Some points:
array([-0.356, -0.217, -0.270, -0.683,  0.063,  0.587,  0.632,  0.885, -0.586,  0.263, -1.320,  0.077, -0.663, -1.342, -1.400, -0.376,  0.510, -0.074,  0.419,  1.053,  0.340, -0.651,  0.640,  0.445])
array([ 2.210, -0.839,  0.930, -0.654, -0.740, -0.436,  1.360,  1.616, -0.284,  0.337, -1.171, -0.643,  1.439, -0.217,  1.317, -1.241, -2.685, -1.889, -0.004, -0.595,  0.304,  0.820, -0.681,  0.318])
array([-2.912,  0.705, -1.075, -0.956,  2.024, -0.279,  0.643,  0.200, -0.192, -0.729, -1.125, -0.790, -0.799, -0.170, -0.286, -0.572, -0.543,  0.796, -0.096,  0.016,  0.681, -0.402, -0.031,  0.649])
array([ 1.121,  0.762,  0.266, -1.462, -1.091,  2.906, -0.789, -0.743,  1.528, -1.022,  0.183, -0.842, -1.478, -0.902,  0.900,  0.883,  1.016, -0.355, -0.652,  0.012,  1.084,  1.554,  0.180, -0.417])
array([-0.361,  1.218,  0.534, -0.112,  0.849, -0.182, -0.007,  1.231,  1.674,  1.019,  0.725, -0.846, -0.674,  0.157,  1.065, -0.802,  1.428, -1.930,  0.401, -1.270, -1.003,  0.815, -0.405, -1.876])
array([ 1.345,  0.538, -0.846,  0.381, -1.392, -1.554, -1.336, -0.431,  1.911,  0.216,  0.057,  1.099, -0.348, -0.553,  0.537, -0.594, -0.556,  1.468,  0.327, -0.056, -1.514,  0.293,  1.197,  1.158])
array([-0.697,  0.718, -0.461,  0.876, -0.686,  0.252, -0.383, -0.293,  0.466, -0.283, -0.952, -1.820,  0.742,  0.349,  0.569, -1.685, -1.108, -1.187,  0.404, -2.512, -1.094, -0.668, -1.170,  2.875])
array([-0.521,  1.333,  1.501,  1.149, -0.942, -0.319,  0.584,  1.499, -0.988,  1.711, -2.395,  0.591,  1.398,  0.931,  0.926,  2.337, -0.476,  1.784, -0.932,  1.483, -0.503,  1.950, -0.301, -0.177])
array([-0.853, -0.110,  0.317,  0.066,  1.292, -0.448,  0.294,  1.677, -0.351, -0.106, -0.924, -0.369, -0.298, -0.208, -1.025, -0.478,  0.738, -0.411, -0.408,  1.733, -0.586,  0.795,  0.594, -0.227])
array([-0.684, -0.841,  1.212, -0.718, -0.381, -0.399, -0.167,  0.063, -0.431, -0.149,  0.053,  0.415, -0.523, -0.285, -1.827, -0.373,  0.280, -0.801, -0.913,  1.015,  1.011,  0.162,  0.853,  1.157])
array([-0.123,  0.451, -2.162, -1.463,  1.265,  1.155, -0.261,  1.916, -1.383,  0.567, -0.855,  1.267, -0.611, -1.832, -1.850, -1.248, -0.416, -0.730, -0.071, -0.455,  0.352,  1.159, -0.278,  1.587])
array([-0.317,  0.417,  0.313,  0.104,  0.128,  1.230,  0.333,  0.093, -1.266, -0.307,  0.292,  0.091,  1.202,  0.611, -1.817,  1.402,  0.832,  0.281, -0.658, -0.070,  0.190, -0.929,  2.027,  1.675])
array([-0.586, -0.330,  2.490,  2.594, -0.472,  1.629, -0.480,  0.024,  1.271, -1.187,  1.884,  0.655, -1.118, -0.889,  0.741, -0.816, -1.601,  0.299, -1.397,  0.954,  0.758, -0.151, -0.613,  2.160])
array([ 0.525,  0.320, -0.757,  1.053,  0.341,  1.235,  0.037,  0.155, -1.403, -0.983, -0.017,  1.790, -1.005,  0.588,  0.779, -0.317,  0.728, -0.254, -0.082, -1.225,  0.293,  0.694, -0.401, -1.829])
array([-0.025,  1.080,  0.388, -1.520, -0.705,  1.824, -0.180, -0.993,  1.170,  0.173, -0.496, -1.965, -0.440, -1.284,  1.245,  0.951,  1.455, -0.146,  0.076, -1.436, -0.265, -0.057, -0.022, -0.504])
array([ 0.740, -1.699,  0.590, -1.084, -0.941, -0.322,  0.954,  0.346, -0.948, -0.357,  0.335, -0.698,  1.082, -0.411,  0.294,  0.878, -1.140, -0.045,  0.323,  0.906, -1.299, -0.209, -0.700, -0.381])
array([ 0.883, -0.814,  1.640, -0.423,  0.046,  0.423,  0.604, -0.382, -0.250, -1.137, -1.338,  0.518,  1.200, -0.195,  0.043,  1.147, -0.281, -0.379,  0.488,  1.581, -0.018, -1.049, -0.100, -0.112])
array([-0.913,  0.476, -0.094,  0.385,  1.468, -1.027,  2.695, -0.891,  0.132,  1.382,  0.841, -1.569, -0.916, -2.547,  0.143, -0.864, -2.161,  1.499,  1.416,  0.221,  1.428, -0.138,  0.057, -0.413])
array([ 0.710, -1.454, -0.760, -0.892, -0.613, -0.167,  0.421,  0.047,  0.054, -0.759, -0.210, -1.108,  0.600, -0.320, -1.668,  0.090, -0.778, -0.559, -1.077,  1.313, -0.116, -0.795, -0.251, -1.159])
array([ 0.247,  0.558, -1.230, -0.137, -0.274, -0.633,  0.114, -0.815, -0.602, -0.231,  0.798,  0.914,  1.920,  0.422,  1.504,  1.066, -0.082, -0.373,  2.216, -0.965,  0.309, -1.343,  1.083, -0.337])
array([ 0.626,  1.664,  0.079,  0.875, -0.129, -0.046, -0.588,  0.852, -0.994, -0.434,  0.640,  1.044, -1.138,  0.688,  0.923, -1.073,  0.650, -0.380, -0.928, -0.616,  0.130, -0.143, -1.872,  0.129])
array([ 0.123, -0.075,  1.313, -0.541, -0.178,  0.927,  1.167,  0.699, -0.684, -0.139,  1.235, -0.854,  1.171,  1.290, -1.488,  0.502, -0.211, -0.959,  1.299,  0.451, -1.065, -0.539,  1.275, -0.647])
array([-2.351, -2.906, -0.416, -0.605,  0.052, -1.428, -0.615, -0.044,  1.598, -1.008, -1.072,  0.185, -0.076,  0.108,  1.044,  1.980,  0.307, -0.853, -1.465,  1.359, -0.705, -0.807, -0.881,  0.606])
array([ 0.948, -1.171, -1.161,  0.079,  0.129,  0.579, -0.144, -1.189, -1.420,  1.103,  0.478,  1.704, -0.624,  0.841, -0.122, -0.571,  0.358,  0.626, -0.062, -0.897,  1.549, -1.214, -0.574, -1.760])
array([ 0.269,  0.241, -1.005,  0.197,  0.519, -0.772, -1.168, -1.008,  0.773, -0.137,  0.403,  1.312, -0.111, -0.245,  0.674,  0.985, -0.508,  0.486,  1.689,  0.936,  1.361, -0.062,  0.469, -0.668])
array([-1.331,  0.446,  1.801,  1.511,  0.537,  0.399,  0.276, -0.218, -1.360, -0.176,  0.137, -1.845,  0.579,  0.335, -1.643, -0.306,  0.242, -0.779, -0.573, -0.299,  0.270, -0.539, -0.541, -0.500])
array([-0.195, -0.223, -0.502,  0.963,  0.272, -0.930, -0.973, -0.049, -0.336, -0.973, -0.210,  0.105,  0.194,  0.932,  0.585, -0.570,  0.400,  0.432, -1.424, -3.045, -0.084, -0.996, -1.837, -0.182])
array([ 0.239, -0.754, -0.269,  0.731,  0.042, -2.288, -0.039, -0.173,  1.632, -0.661,  1.042,  0.863, -0.647,  1.733, -0.688, -0.131,  0.619, -0.017,  0.955,  0.368, -0.138, -0.760,  0.459, -0.975])
array([ 1.036,  0.821, -0.336,  0.104, -0.309, -0.808, -0.779, -0.766,  0.906,  0.641,  0.448,  0.377, -0.078,  0.759, -0.763, -1.999,  1.941, -0.864,  0.562,  0.526, -1.630,  2.018,  1.519, -1.339])
array([ 0.395,  0.606, -0.388, -2.452, -0.973,  0.622, -0.863, -0.949,  1.392,  0.233,  0.480, -1.561,  0.633, -0.327,  0.734,  0.556,  1.653,  1.685, -0.804, -0.772, -0.625,  0.934,  0.007, -0.391])
array([ 0.995, -0.395, -1.013,  0.671,  0.540, -0.202, -1.364, -0.596, -0.576,  1.167,  0.522,  1.513, -1.120,  0.783,  0.833,  0.188,  0.085,  1.083, -0.762,  0.994,  0.492, -0.712,  0.087, -0.569])
array([ 0.149, -1.135, -0.455, -0.684,  0.341, -0.750, -0.126, -0.797, -1.560,  0.459,  0.004, -2.149,  0.158,  0.437, -1.723, -0.197,  0.069,  2.902, -0.597, -0.198, -0.312,  0.673,  0.669,  0.802])
array([-0.533,  0.181, -0.859,  1.063, -0.716, -0.380, -0.367,  1.268,  1.285,  0.816,  0.746,  1.237,  1.271,  0.178,  1.010,  1.388,  0.172, -0.044,  2.838, -0.011,  0.618, -0.069,  1.081,  1.416])
array([ 0.195,  0.430,  0.687,  1.582,  0.634, -0.396,  0.516, -2.235, -0.178,  0.690,  0.784,  1.301, -0.919,  0.581,  0.435, -0.139, -0.938, -0.317, -0.506, -0.499, -0.209,  0.368, -1.540, -0.513])
These points spread out most along one direction. For each point below, how far along it does it lie, from 0 to 99? The average is 50, and the first point in the table lies past the average. One standard deviation of the points above along it is 16.
array([-0.697,  0.718, -0.461,  0.876, -0.686,  0.252, -0.383, -0.293,  0.466, -0.283, -0.952, -1.820,  0.742,  0.349,  0.569, -1.685, -1.108, -1.187,  0.404, -2.512, -1.094, -0.668, -1.170,  2.875]) : 50
array([ 0.123, -0.075,  1.313, -0.541, -0.178,  0.927,  1.167,  0.699, -0.684, -0.139,  1.235, -0.854,  1.171,  1.290, -1.488,  0.502, -0.211, -0.959,  1.299,  0.451, -1.065, -0.539,  1.275, -0.647]) : 66
array([ 0.195,  0.430,  0.687,  1.582,  0.634, -0.396,  0.516, -2.235, -0.178,  0.690,  0.784,  1.301, -0.919,  0.581,  0.435, -0.139, -0.938, -0.317, -0.506, -0.499, -0.209,  0.368, -1.540, -0.513]) : 32
array([ 2.210, -0.839,  0.930, -0.654, -0.740, -0.436,  1.360,  1.616, -0.284,  0.337, -1.171, -0.643,  1.439, -0.217,  1.317, -1.241, -2.685, -1.889, -0.004, -0.595,  0.304,  0.820, -0.681,  0.318]) : 62
array([ 1.345,  0.538, -0.846,  0.381, -1.392, -1.554, -1.336, -0.431,  1.911,  0.216,  0.057,  1.099, -0.348, -0.553,  0.537, -0.594, -0.556,  1.468,  0.327, -0.056, -1.514,  0.293,  1.197,  1.158]) : 31
array([ 0.710, -1.454, -0.760, -0.892, -0.613, -0.167,  0.421,  0.047,  0.054, -0.759, -0.210, -1.108,  0.600, -0.320, -1.668,  0.090, -0.778, -0.559, -1.077,  1.313, -0.116, -0.795, -0.251, -1.159]) : 68
array([-0.521,  1.333,  1.501,  1.149, -0.942, -0.319,  0.584,  1.499, -0.988,  1.711, -2.395,  0.591,  1.398,  0.931,  0.926,  2.337, -0.476,  1.784, -0.932,  1.483, -0.503,  1.950, -0.301, -0.177]) : 63
array([ 0.626,  1.664,  0.079,  0.875, -0.129, -0.046, -0.588,  0.852, -0.994, -0.434,  0.640,  1.044, -1.138,  0.688,  0.923, -1.073,  0.650, -0.380, -0.928, -0.616,  0.130, -0.143, -1.872,  0.129]) : 31
array([-2.351, -2.906, -0.416, -0.605,  0.052, -1.428, -0.615, -0.044,  1.598, -1.008, -1.072,  0.185, -0.076,  0.108,  1.044,  1.980,  0.307, -0.853, -1.465,  1.359, -0.705, -0.807, -0.881,  0.606]) : 61
array([-0.317,  0.417,  0.313,  0.104,  0.128,  1.230,  0.333,  0.093, -1.266, -0.307,  0.292,  0.091,  1.202,  0.611, -1.817,  1.402,  0.832,  0.281, -0.658, -0.070,  0.190, -0.929,  2.027,  1.675]) : 68
array([ 0.247,  0.558, -1.230, -0.137, -0.274, -0.633,  0.114, -0.815, -0.602, -0.231,  0.798,  0.914,  1.920,  0.422,  1.504,  1.066, -0.082, -0.373,  2.216, -0.965,  0.309, -1.343,  1.083, -0.337]) : 35
